The rows below fall into families. The same turns and mirrors carry the whole set onto itself and the rows of a family onto each other. For each named row, which other rows are in its family? Write them in the order they are listed.
These 15 rows form 3 families of 5 rows each.
Pevi: .24	-.31	-.03	-.04	.17	-.01	-.04	-.01	.15	-.24	.18	.15	.41	.01	.33	-.34	.13	.32	-.01
neso: -.21	.56	-.04	.28	.13	.23	-.06	-.30	-.06	-.06	.09	-.39	-.09	-.15	.23	.29	.00	.17	.22
losu: -.17	-.23	.23	-.29	-.31	-.33	.15	.11	-.23	.30	-.20	-.05	.00	-.09	.04	.05	.15	.27	.36
tave: .06	.44	.29	-.19	.08	.16	-.29	.03	-.02	-.34	-.10	.24	-.23	.30	.23	-.01	.13	-.19	-.33
diri: -.04	-.18	-.24	-.41	-.01	.07	.01	.27	-.15	-.35	-.08	.17	.37	.01	.38	-.32	-.05	.09	-.04
Kodof: -.44	-.31	.11	.39	.00	-.14	.11	.00	-.34	.19	.05	-.08	.08	-.10	-.40	-.06	-.19	-.22	.02
geze: -.19	-.07	-.17	-.16	-.03	-.02	.25	.03	.30	-.52	-.10	.24	.13	-.03	.25	-.40	.18	-.03	-.07
kofer: -.19	.18	-.04	-.07	.49	.12	-.27	.17	.08	-.07	.03	.23	-.31	.43	.10	.07	.20	-.35	-.27
Tona: -.47	.09	.08	-.56	-.04	-.27	.08	.25	.03	.21	-.21	-.02	.24	.02	-.20	.03	.01	.25	.22
Lutot: .15	.28	.12	-.24	.39	.10	-.39	-.26	-.25	-.13	.18	.00	-.20	.33	-.05	-.17	-.01	-.04	-.28
ker: .13	-.05	.22	-.19	.08	-.41	.05	.18	.10	.38	-.50	-.10	.20	.12	.01	.14	.19	.25	.16
faz: -.25	.12	.00	.43	.13	.38	-.36	-.11	.01	-.11	.09	-.14	-.08	-.17	.28	.52	.24	-.11	.04
konuv: -.22	.24	.07	.34	.07	.07	-.17	.00	.38	.09	.36	-.12	-.16	-.35	.08	.44	-.09	-.08	.00
mab: -.03	-.17	.13	.24	.05	-.19	.11	.02	-.39	.04	.04	-.13	.16	-.16	-.36	.55	-.23	-.30	.00
dosat: .00	.04	-.12	.47	.20	-.19	.23	.14	-.44	-.10	-.30	-.31	.23	-.10	-.29	.12	-.02	-.22	.07

Which other rows belong to the same family as konuv? Kodof, geze, kofer, Tona
Which other rows belong to the same family as dosat? Pevi, neso, Lutot, ker
Which other rows belong to the same family as diri? losu, tave, faz, mab

